(in the rows, 128 means zero)
Turns in one plane each, and the order they were made in; the first pair answered:
turn K:
[107 147 163 154 127 105 129 111 134 139 142 123 123 131]  ->  [ 98 130 146 152 148 113 134 100 144 144 138 130 119 124]
[ 82 129 176 172 122 114  94  88 139 136 163 116 115 113]  ->  [ 80 128 166 166 132 113  92  86 139 141 163 117 109 105]
[121 128 127 148 128 123 108 138 134 133 138 104 136 113]  ->  [122 133 126 143 134 117 110 136 132 132 134 101 129 107]
[147  92 135  95 110  90 138 113 116 131 132 169 107 135]  ->  [141  76 131 102 112 104 135 120 128 127 134 174 116 140]
turn H:
[139 126 124 116 137 107 140 125 117 144 130 141 117 123]  ->  [153 128 112 117 125 124 136 151 118 133 127 135 136 137]
[150 124 141 110  93 109 127 149 112 126 113 146 130 145]  ->  [138 129 160 119  85 115 123 146 117 121 121 130 144 148]
[132 108 152 142 113 119 147 136 135 143 145 160 109 138]  ->  [137 109 143 139 108 124 147 146 137 142 138 164 113 142]
[153 144 114 118 117 123 122 144 113 124 115 117 130 134]  ->  [138 148 132 125 111 126 119 140 121 120 121  99 138 136]
turn P:
[113 146 118 128 152 131 135 129 126 136 126 101 124 115]  ->  [124 136 103 124 154 133 136 135 126 140 118 112 120 115]
[164  59  53 101 189 121 142 152 140 152 118 176 123 122]  ->  [107  30 130  46 144 122 147  90 140 118 150 120 149 109]
[106  78 171  97 117 103 149 124 140 122 162 129 146 117]  ->  [101 133 183 155 133  97 139 137 151 138 168 113 144 118]
[179  80 126 122  63 128 122 174 126 120 122 205 152 180]  ->  [136  76 182 104  35 123 125 139 129  96 146 163 167 171]
turn M:
[142 151 159 141 136 143 136 143 132 138 147  84 137 111]  ->  [148 155 143 143 153 145 137 146 131 145 141  87 128 112]
[132  82 132 147 132 115 143 116 154 135 128 162 124 132]  ->  [131  83 134 146 135 115 141 117 152 135 126 163 121 130]
[139 183 100 126 160 128 123 124 100 125 120  80 116  82]  ->  [137 165 115  95 146 120 127 110  89 116 123  75 119  80]
[129  94  80 103 134 164 124 160 123 126 110 121 156 148]  ->  [127  86 100  86 113 162 127 153 117 115 119 117 163 146]
Now pairs of rows:
Between the rows of a pair lie two turns.
[145 106 173 139 101  97 162 130 141 150 131 162 118 127]  ->  [137  88 159 142 116 105 162 123 153 155 126 170 119 123] => K then K
[170 113 104 105  98 134 114 166 103 121 122 144 138 146]  ->  [129 150 166 127  84 128 109 143 113 111 147  92 152 136] => P then P
[133 159 151 109 105 105 124 116 111 117 137  90 117 127]  ->  [121 123  90 138 178 137 124 120 144 141 122 127 105 118] => P then K
[132 108 141 113 121 120 156 131 112  95 132 132 152 145]  ->  [119 144 161 147 130 114 150 127 121 107 141 117 148 138] => H then P
[108 106  88  92 114 143 139 124 134 119 143 141 129 122]  ->  [ 81 143 135 131 102 137 133 121 148 119 166 117 144 126] => M then P
[108 117 135 120 144 102 143  87 136 139 154 149 107 118]  ->  [117 139 126 142 154 101 138 102 139 152 149 156 103 121] => P then P
[106 109 167 113 124 137 124 104 158 140 139 123 148 124]  ->  [106 122 164 101 137 121 129  89 142 149 136 119 131 111] => K then K
[170 113  82 122 151 110 133 137 113 153 116 172 104 110]  ->  [147  88 161  93  84 102 138 111 109 122 147 156 127 119] => M then M
[100 122  65 125 155 145 151 108 148 117 113 122 155 139]  ->  [ 90 104  97  99 128 136 154  89 142  99 126 117 166 140] => M then M
[150 160 121 140  85 120 129 116 103 125 112 130 110 108]  ->  [125 102 101 115 114 142 138  94 123 122 109 146 114  94] => K then M
[ 84 134 211 125 101 126 151  95 150 116 151 121 138 119]  ->  [ 92 187 185 169 148 113 146 105 149 148 136 120 112 104] => M then K
[143 125 168 108 100  94 138 115 121 124 143 135 127 130]  ->  [157 154 144 145 119  92 131 142 126 143 132 150 114 135] => P then P
[ 90 135 121 120 146 186 130 140 178 117 109 117 158 126]  ->  [101 193 171 110 122 114 137 102 135 129 119 101 119 107] => K then H
[108 130 178 105 111  74 128  59 115 150 154 129  96 100]  ->  [147  46 101 112 115 142 122 127 147 140 131 201 128 143] => H then K
[125 136 114 146 133 107  96 131 153 147 131 144 147 129]  ->  [144 124 105 122 127 102 100 134 139 142 127 156 141 131] => K then P
[176 123 127 106  66 108 127 153 119 108 131 143 146 152]  ->  [132 132 114  81 140  83 140  78 112 139 126 117  99  97] => H then K
[124  95 141 110 107 127 141 105 129 126 133 152 121 131]  ->  [109 115 164 127  98 128 140 107 133 122 140 128 130 131] => H then P
[ 94  96 138 170 109 150 133 133 145  95 133 117 127  94]  ->  [133 157 123 184 111 115 131 156 115 114 120 122  99  91] => K then P
[170 105 128 112  83 123 133 158 117 118 130 168 135 166]  ->  [128 152 180 142  75 116 123 142 129 115 148 123 147 160] => P then P
[107 150 149 122  80 110 126 143 128 106 133 121 132 142]  ->  [139 147 104 130  98 114 126 166 126 120 118 154 118 148] => P then P
[121  98 112  98 113 163 128 120 117 108 132 125 150 144]  ->  [ 95 107 151 120 117 145 126  92 127 117 153 123 144 133] => M then H
[166 114  86 145 171 122 132 169 111 147 111 177  78 133]  ->  [175 179 104 141 137 116 124 188  82 129 109 110  92 135] => H then K
[115 146 186 198 100 114 100 137 162 123 150 155 148 155]  ->  [110 137 170 180 144  79 117  88 154 152 145 181 102 123] => H then K
[123 168 170 131  91 114 138 112 115 127 138 109 134 117]  ->  [125 145  99 157 169 137 140 121 140 160 115 148 112 105] => P then K
[129 138 102 131 162 158 119 126 109 145 118 113 111 113]  ->  [116 121 121 104 147 158 123 104 109 133 127 100 115 112] => P then P
